In the rows, 128 means zero.
Each path below is one point turned by a fixed rotation once a step. After each direction that follows a path, write how fast that rotation turns it, in degrees a step (0 if it stays still).
Each turn is a multiple of 5 degrees from 10 to 175, or 0.
Each row of a path follows its step; steps can be skipped.
Path 1:
step 0: [143 137 133 128 130 131 129 125 133 133 116 128 118 113 130 141 128 127
 136 132 121 123 117 130 131 126 135 128 121 124 129]
step 1: [123 129 120 127 127 124 133 130 122 139 128 124 125 112 116 118 126 126
 131 119 139 129 122 119 120 133 133 128 127 116 124]
step 2: [131 130 137 123 127 126 136 130 131 124 126 123 125 117 130 121 130 132
 115 113 121 127 121 129 146 130 133 131 132 129 137]
step 3: [146 140 126 130 130 119 127 125 125 136 123 124 122 122 134 136 126 125
 121 136 129 133 121 122 130 129 136 132 122 119 117]
step 4: [124 130 131 121 130 133 132 131 122 135 126 129 131 109 124 131 130 132
 141 119 135 121 113 119 130 134 124 127 130 121 128]
step 5: [134 132 130 134 122 126 131 130 132 138 123 120 115 115 124 110 129 129
 121 122 120 129 126 133 133 126 136 135 133 128 132]
step 6: [141 129 125 119 130 121 139 129 127 124 128 132 124 117 131 139 123 121
 119 121 131 134 124 125 133 135 137 127 117 118 124]
step 7: [122 142 132 126 135 125 123 124 124 136 121 116 127 122 125 128 132 135
 128 125 136 124 111 118 137 130 128 128 134 119 126]
step 8: [145 129 134 131 120 124 135 132 129 136 128 132 131 108 128 120 128 130
 131 125 116 123 120 124 126 127 133 137 131 133 129]
step 9: [130 126 123 126 128 137 135 130 124 133 124 119 113 111 131 130 124 123
 122 124 134 134 130 130 135 134 130 127 120 113 122]
Directions:
[127 126 128 126 132 127 129 126 126 129 127 127 129 127 131 127 125 127
 129 123 134 126 129 129 126 124 125 125 127 127 124] | 130
[130 131 129 125 132 128 126 128 127 129 130 128 126 132 131 129 128 124
 131 130 128 130 126 131 132 132 129 125 123 128 127] | 110
[128 125 131 131 129 132 129 128 126 128 130 125 130 125 124 122 127 124
 130 127 126 127 129 129 125 131 129 128 126 129 127] | 100
Path 2:
step 0: [127 135 141 127 130 132 123 123 122 124 133 134 132 131 126 131 134 121
 136 132 135 132 133 132 133 130 130 129 137 130 115]
step 1: [138 128 128 121 136 128 131 128 129 124 143 127 121 122 139 123 126 118
 129 126 127 124 127 131 134 125 124 130 125 123 132]
step 2: [130 124 125 133 118 128 129 116 130 123 119 128 130 127 130 125 132 127
 119 115 123 122 130 125 129 126 124 135 118 131 132]
step 3: [123 132 122 122 123 120 131 129 126 125 128 127 121 141 120 133 130 137
 119 128 129 127 122 132 125 132 132 135 131 132 118]
step 4: [129 133 141 124 128 127 123 131 121 128 129 139 133 125 128 127 127 124
 132 136 133 135 122 124 132 127 132 134 127 121 116]
step 5: [129 125 133 125 135 131 125 123 132 127 136 121 121 128 138 121 129 116
 120 130 128 132 126 129 130 120 118 120 127 124 129]
step 6: [129 124 125 131 121 130 127 115 129 125 130 134 125 125 123 130 131 124
 122 122 126 121 126 128 133 132 126 128 121 145 137]
step 7: [131 130 125 128 127 116 133 127 116 123 130 134 125 140 122 132 129 134
 125 122 127 124 136 132 128 127 132 132 135 128 119]
step 8: [136 129 135 119 131 128 125 124 128 129 130 126 132 123 135 122 131 130
 133 131 135 132 124 129 128 129 135 142 127 122 115]
step 9: [126 135 132 121 127 135 131 130 134 123 131 123 126 126 132 129 131 119
 122 121 128 132 120 126 127 118 115 126 118 123 129]
Directions:
[127 122 129 129 125 127 128 128 128 131 130 130 130 127 129 129 126 132
 127 125 128 124 125 129 122 127 128 131 131 127 125] | 80
[127 127 129 132 130 125 130 129 128 124 128 131 126 125 128 122 125 126
 128 128 125 132 128 131 127 127 132 131 130 126 129] | 110
[128 126 128 130 124 127 133 127 130 132 130 127 127 127 135 127 128 126
 131 127 130 131 127 127 129 127 124 128 125 127 130] | 95
[123 129 130 125 129 128 130 123 130 127 129 127 131 127 127 127 130 132
 124 126 125 130 127 127 127 128 127 127 127 128 134] | 100
[130 129 128 129 128 130 127 126 132 128 129 129 126 126 129 132 121 125
 125 125 123 127 130 126 128 132 128 127 130 128 128] | 85
Path 3:
step 0: [119 134 115 129 120 130 116 137 128 123 130 126 121 123 125 129 129 129
 114 115 124 128 140 130 134 122 127 123 125 132 122]
step 1: [125 135 118 121 122 132 116 125 138 122 134 126 139 136 113 130 126 129
 117 125 127 126 135 123 135 126 129 133 120 133 131]
step 2: [133 132 123 129 120 133 125 113 123 126 132 137 141 133 118 128 126 132
 122 127 136 129 128 127 126 115 139 131 130 136 133]
step 3: [134 123 122 132 118 127 133 118 114 138 133 134 129 127 124 122 133 130
 119 126 128 127 134 131 125 127 129 143 135 138 123]
step 4: [142 119 122 120 133 131 125 127 129 138 129 123 133 121 124 125 128 139
 126 130 130 126 135 131 125 134 122 146 138 128 123]
step 5: [142 129 123 124 136 134 115 130 126 127 126 125 122 121 128 126 130 140
 127 126 137 129 127 128 112 122 124 128 138 121 129]
step 6: [130 128 132 127 127 132 119 136 124 130 127 128 107 125 121 129 140 130
 117 118 134 124 127 120 118 125 121 128 124 128 130]
step 7: [130 126 137 122 118 131 123 137 138 135 127 126 123 123 114 132 128 136
 119 121 136 121 130 119 140 127 125 121 124 128 128]
step 8: [127 137 120 130 112 126 119 122 130 131 125 128 133 125 119 119 122 134
 126 124 134 123 129 120 137 122 127 113 133 124 128]
step 9: [119 127 112 133 123 126 125 116 122 129 120 132 135 130 117 118 133 125
 121 124 126 115 128 121 131 123 123 131 124 127 126]
Directions:
[127 127 129 133 127 127 129 124 126 125 126 131 127 123 129 130 131 125
 126 124 129 129 129 127 125 128 129 129 125 125 124] | 115
[131 129 127 128 128 127 126 127 126 124 132 127 129 129 128 130 126 127
 128 125 127 131 130 131 129 128 132 136 130 130 130] | 35
[133 127 127 125 127 128 127 126 127 127 128 131 133 126 131 127 132 127
 126 133 125 128 128 130 126 128 127 127 126 134 127] | 45
Path 4:
step 0: [134 125 125 136 115 128 126 138 128 123 128 134 130 132 132 117 132 125
 127 129 128 123 119 125 126 121 115 129 124 128 115]
step 1: [130 128 128 135 119 126 134 117 125 126 128 131 140 125 127 122 126 134
 137 127 128 128 120 117 141 131 123 134 131 127 138]
step 2: [131 130 122 126 122 126 136 137 134 138 129 130 134 127 129 123 122 131
 110 131 129 118 130 124 132 127 124 138 133 118 124]
step 3: [126 119 118 131 121 129 135 124 139 120 127 131 124 131 130 129 119 131
 132 115 125 138 133 121 130 130 119 130 136 123 127]
step 4: [133 128 133 137 130 143 130 133 131 133 124 132 124 117 132 128 121 136
 123 133 126 124 133 129 135 128 127 127 145 127 132]
step 5: [117 123 129 127 135 140 128 131 141 125 131 125 131 124 133 123 132 125
 124 121 129 129 125 120 118 134 120 123 130 115 132]
step 6: [137 127 133 136 125 137 136 134 128 117 124 121 132 120 124 139 127 124
 122 123 124 131 128 133 125 143 130 129 132 134 133]
step 7: [122 121 130 132 128 128 125 128 136 124 131 128 127 113 134 125 124 118
 122 134 129 124 112 135 126 130 127 121 129 129 118]
step 8: [141 123 132 127 125 129 129 128 133 106 128 126 134 123 135 126 134 132
 131 130 138 126 124 122 128 129 133 129 121 130 135]
step 9: [126 128 132 135 123 117 138 123 135 128 122 122 130 117 120 120 134 125
 123 134 135 117 133 133 135 134 128 128 125 126 122]
Directions:
[129 129 127 129 127 127 127 128 128 130 126 132 128 126 129 127 127 125
 133 130 125 130 127 127 130 130 126 124 133 134 125] | 115
[130 126 125 126 126 123 128 125 129 127 130 129 131 130 133 129 125 126
 125 129 133 128 129 129 131 129 131 126 130 128 129] | 60
